In the data rows, 128 means zero.
Here is a table of points, one per row:
[166 143  96 128  97 150  53 183 123 143 171 116 150 119 144 107 123 108
 106 136 149 109 177 110 100 115  83  80  93 109 176  87 168 120 133 179
 115 139 131 111 114 102]
[129  82 128 136 127 140 130 145  84 154 123 112  86 141 125 118 154 162
 182 169 126 139 173 112 128  98 145 101 135 107 160  97  75  90 153 106
 129 100 140 151 168  63]
[116 126 120  92 177 146 125 142 152 142  86 102 130 122 159 133 119 149
 116 117 129 146  96 154 106 117 148 179  97 168 109 181 100 107 124 130
 100 187  97  80 132 125]
[103  89  75  95 157 147 140  92  76 168  98 172 113 108 148 137 118 143
 104  63 106  79 119 147 132 128 121 166 130 160  90 115  95 141 136  96
 118 131  82  98  99 172]
[156  91  72  57 119  93 156  90 154 130 200 151 131 140 119 143 130 125
 115 105 155  86 207 119 116 131 186 152 162 133 149 119 169 124 164 162
  81 167 174 149 104  75]
[ 91  81 122 162 121 103 154 175 122 121  97 126 112 132 130 121 107 108
 174 108 134 127 107 160 127  93 164 123 108 116 175 117 171  94 103 157
 148 110 175 128 156 142]
[ 54 112 104  92 164  94 137 119 166 168  87 165 101  81 114 130 115 146
 162 127  82 103 131 136 128 163 123 141 109  86  97 136 125  85 140 124
  78 155  81  85 101 104]
[163  87 148 170 108 164 139  98 113 116 116 124 112 161 163 140  99  85
 170  93  97 147 135  72 134 160 131 133 141 129  86 154 131 121 137 117
 112 102  91  92 114 125]
[105 162 149 145 164  89 101 121 103 173 148 185 110 158  49 115 152 127
 117 138 130 130 167 142 152  53 126 166 133 141  88 123 153 121  70 108
 111 157 111 147 155 200]
[ 60 135 157 155 210 116  91 111 113 161  92  98 134 100 158  89  96 135
 133 136 107 177 217 152  86 131 112 104 140  85  49 166 137 132  95 143
 139 108 136 144 152 176]
[136 126  94 147 172 113 207 139 169 101 131 151 157 186 128 155 136 167
 104 160 108 137 118  75 195 131 140  74  93  80 140 141  96 125 121  98
 101 130 154 122 162 118]
[124 139 106 109 127 105 157 164 180  95 130 137 139 164  87 160 135  99
 165 119 160 175 165 136 121 135 139 170 126 171 173 139 135 197 106  99
 154 151 141 122 146 169]
[ 89 145 134 116  91 130 161 155  57  94 130  80 177 167 101 156 101 114
 163 174 112 140 104 127 107 155  84  99 130 123 157 121 118  98 128 120
 106 115 113 147 189 158]
[118 116 123 155 110 106 136 116 115 129 115  80 107  78 138 150 109 108
  43 116 112 176 150 134 148 120 105 190 149  89 151 143 134 101 163  60
  67 152 108  72 108 175]
[103  72 123 180 153 119 122 120 116 146 172 120 144 141 152 113 126 101
 114 173 122  86 130 182 143 137  86 148 102 145 183 174  99 122  51 159
 118 117  83  72 118 131]
[116 127 139 139 119 139 182 112 103 105 161 143 106  95 162 127  83 133
 163 159 101 148 133 197 134 152  73 166 123 136 146 147 112  86 130  94
 140 137 137 139 118 138]
[132  62 158 111 140 136  99 152 103  98 138 146 179  72  24 156 122 199
 144 113 103 130  77  68 145 134 132 174 171 146 133  68 120 149  86 143
 149 102 137 151  96 113]
[143 158 193 144 138 190 125 105  97 112  97 161  96  47 121  67  87  72
  85 153 137 133 144 139 132 170 124  58  94 127 167  82 119 139  39 156
  65 138 126  98 146  93]
[111 130 104 122  85 124 136 119 158 110  59 120 132 162  85 144 148  81
 138 146 151 121  94 149 138  94 131 134 164 176 158 138 149 120 149  63
 161  88  71 157 128 106]
[107 148 129 137 140 133 118 171 122  79 189 112 108 180 137 222 177 107
 136 134 108  94  40 180 112 119 163 105 110 185  78  60 119 182 152  90
 130  96 134  89 119 134]
[209 255 154 222  60 117  87  93 193  59  87 159 104 143 122 123 176 120
 101 179 147 111  45 163 115 187  51 117 121  90 114 131   8 167  64 178
 129  88  99  66 207 118]
[107 122 121 108 132 121  89 158  93 113 119  95  96 108 114 124 145 180
 146 158  94  86  83  97 140 101 134 145 146 140 116 143 145 152 120 119
 151 122 137 152 109  94]
[ 75 169 180 225 113 110  86  23 114 198 111 127 116 171 149  67 102  94
  97 195 116 189 152 161  64 148 112  77  58 133 124 159 116 160 124 105
 207  72 136 157 152 157]
[153 107 145 103 104 126 139  97 198 159 132  97 111 147 149  93 118 122
  76  86 112 128 119 127 129  75 177 150 169 151  80  91  98 137 153 156
 139 175  82 106 133 139]
[ 87  98 123  84  80 174 119 147 137  80 146 139 109 143 181 147 158 158
  98 110 139 167 144 119 107 123 142  93 159 147 156 146 150 149 162 145
 157  57 140 134  79 131]
[136  84 105  59 181 120 186 178  82 161 149 114 179 109  73 166 108 127
 169 131 167  77 157 138 100  95 172  97 201  63  95 106 126 170 136 150
  92 183 101 141  97 170]
[194 183 137 138  43 163 120 109 201  88 138 130 124 216 152 172 141 157
  45 114  46 195 122 148 174 152 109 149 137 113  94 147 121 116 202 113
 213 116 151 138 178  96]
[200 139  83 162 151 127 102 126 125 143  49 109 105 108 100  87 126 127
 116 172 132 121 179  99 130 173 119 115  81 108 139 104 133 161 108 165
 131 110 204 126 135 132]
[148  59 153  82  85 139 128 136 178 143 164 171 200 129  93 125 121 147
 125 188 153 108 119 104  81 165 135 144 145 165 106 125 135  91 109 105
 114 140 154 185 171  97]
[130 124 102 126 138 110 128 108 128  99 116 169 143 158 162 148 140 192
 119 139 190 145  97  96  87 133 154 136 131 164 121 110  94 112 157 148
 124  95 115 127 109 122]
[103 132  97 143 148 168 132 153 145 155 142 164 175 186 110  83 150 135
 136  92  92 104 114 117  98 130 137 150 142 144 164 136 117 131 114  87
  88 106 147 122 174 118]
[100 113 154 144 153 108 188 158 124 126 104 161 108  92 136 205 120 153
 118  78 163  52 129 113 126 120 121 132 117  97 143 145 136 116 134  93
 139 201 131 175 110 126]
[124 184 142  98  89 122 155  82 183 127 121 145 165 162 176 144 155 123
 118  72 107 144 118 117 167  88 126 151 105  65 105 134 148 126 163 120
 170 107 184  97  52 118]
[203 171 181  92 237 125 123 117  47 143  90 130 112 117  53  94  68 129
  52 212 132 139 134 130  25 194 137  45  72 165 161 116 164 207  94 210
 112  30  64 189 102  90]
[149 153 104 205 107 117  90 130 104 119 133 136 149 128 114 134  87  87
 159  92 130 159 152 113 152 112 126 129 160 123 118  59 149 121 120 121
  84 150 101 178 142  45]
[139 140 108 176 171 106 121 134  91  91 134 116 130  99  69 125 166 101
 184 155 117 117 145 189  86  87 122 133 143 150 117 142  94 145 107 109
 158 160 126 154 128 129]
[136 176 128 139 172 124 119  82 118 197  96 125 110 107 147  64 128  26
  61 120 119 184 149 107 139 159  97  80 130 121 133 107 185 170 113 227
 151 103 162 143 137 134]
[100 176 142 151 118 177 118 191 137 125 151 145 141  64 169  94 103  81
 102 198 128  86 152 134 136 177  96  97 146  94 195 136  92  97 140 147
 126  87 111 118 146 107]
[ 91 124 133  77 140  88 150 132 104  95 151  84 170  86 102 173 134 150
 146 102 158 118 135  62 112 106 167 126 150 122 132 123 130 130 155 151
 183 124 151 131 152 112]
[150 102 168 104 134 141  99 130  75 139 165 168 124 134 163  86 116 153
 187 132 165  99  96 218 135 131 124 148 145 170 134 103 200 157 173 114
  83 143 135  78 163 128]
[125 175  98 155  80  68 105 101 178 114 113 143  84 112 133 121 181 140
 110  83 113 135  72 122 138 210 122 121 139 106 123 165 137  92 134  66
 131 152 120 144  79 137]
[149 138 122 160 152 176 148 135 166 100 133  70 115 132 118 107 147 113
 171 160 115  91 118  94  98 126  71 114 163 137 149 115 170 116 130 152
 143 138 112 120 101 158]
[129 139 142 109 121  94 153 122 160  40 129 122 150 119 118  71 121 132
 137 161 103 126 114 109 191 102 185 163  99 109  96 133 162 117 148 133
 131 143 142 113 136 115]
[ 75 103 130 109  81 143 105  70 100 142 139 117  83 145 136 158 102 112
 137  90 141 118 130 148 135  77 103 121 115  80 121 150 136 103 125 207
 135 185 140 142 120 163]
[138 106 120  96 153 121 124  85 156  91 186 116 157 136 105 113 147 168
 145 117 189 126 140 120 219 126 174 112 125 172  81  77 158 115  82 105
 184 154 127  92 137 115]
[ 78 160 100 194  94 137 143 161 125 144 132 138 130 121 192 100 110 139
 154 124 116 121 153 131 148 131 131 151 102 111 133  86 123 127 116 150
 137 195  95 134 143 205]
Along one direction, these points spread out more than along any other. Take the direction at right angles to it along which they spread out most. Go by this last direction. Where along it does each point below lie, from 0 to 99? The average is 50, and the first point in the table lies past the average. One standard deviation of the points above along it is 16.
[171 164 127 123 108  89 113 163 123 161 147 105  99 164 157 134  99 159
 143 115 114 134 111  98 109  61 102  62 156 130 144 112 127 172 107  76
 107 170 169 126 111 130] 49
[127  76 123 124  98 112 167 180 132 131 126  96  95 149 114 101 141 122
 136  96 169 157 119  86 131 138 112 138 140 131  97 176  90 147 199 155
 126 159 167 150  94 121] 47
[145 163 143 130  86 164 143 153 208 187 117 154 141 142 162 173 144 156
  99 143 149 163 111 136 200 132 172 116 151 159  89 181 126  89 158 109
 155  76 173 115 107 107] 25
[158 127 106 101 154 132 115 114 160 147 172 135  65 165 162 112 135 134
 111  62 150 125  89  79 162 158 180 200 164 149  91 140  97 125  99  97
 180 146 137 152 130 132] 36
[128 111 147 124 159 153 100 129 101 108 111 124 145  99  97 157 170 125
 140 103 106 117 120 115 120 133 166 103 110 144 144 147 149 117 171 108
 114 131  91 187  72 146] 60
[154 189 164 136 125 107  86 142 102  96 117 165 137 164 143 149 168 127
 128 194 115 124 130 137  97 130  92 124 126  94 176 142 105  74 122  92
 130 162 144  70 165 140] 37
[105  55 145  98  78 158 158 155  49 185 117  94 156  95 139 109 202 169
 134  93 136 110 170 155 136 162 122 142 112  99 132 185 151 136 127 129
 133  85 102 125  67  73] 61
[152  90  94  98 141 155 141 138 131 140 139 132 116  42 115 142  79 158
 133 112 146 153  71 118  92  96 135 168 117  70 117 183 144 146 126 134
 103 134  84 150 127 125] 61
[138 149 143  91 168 132 147 127 126 174 144  80 142 102 147 107  74  57
 171  75 123 116 135 162 137  69 116 118  86 183 139  91 126  95 150 164
  67  92 170  97 166 162] 62
[142  59 135  89  94 107  74  79 144 102 107  93 156 121 150 175 144 122
 131  76 145 140 158 114 165 127 110 136  94 157 121 111 102 131 148 123
 116  94 142 177 114 157] 45
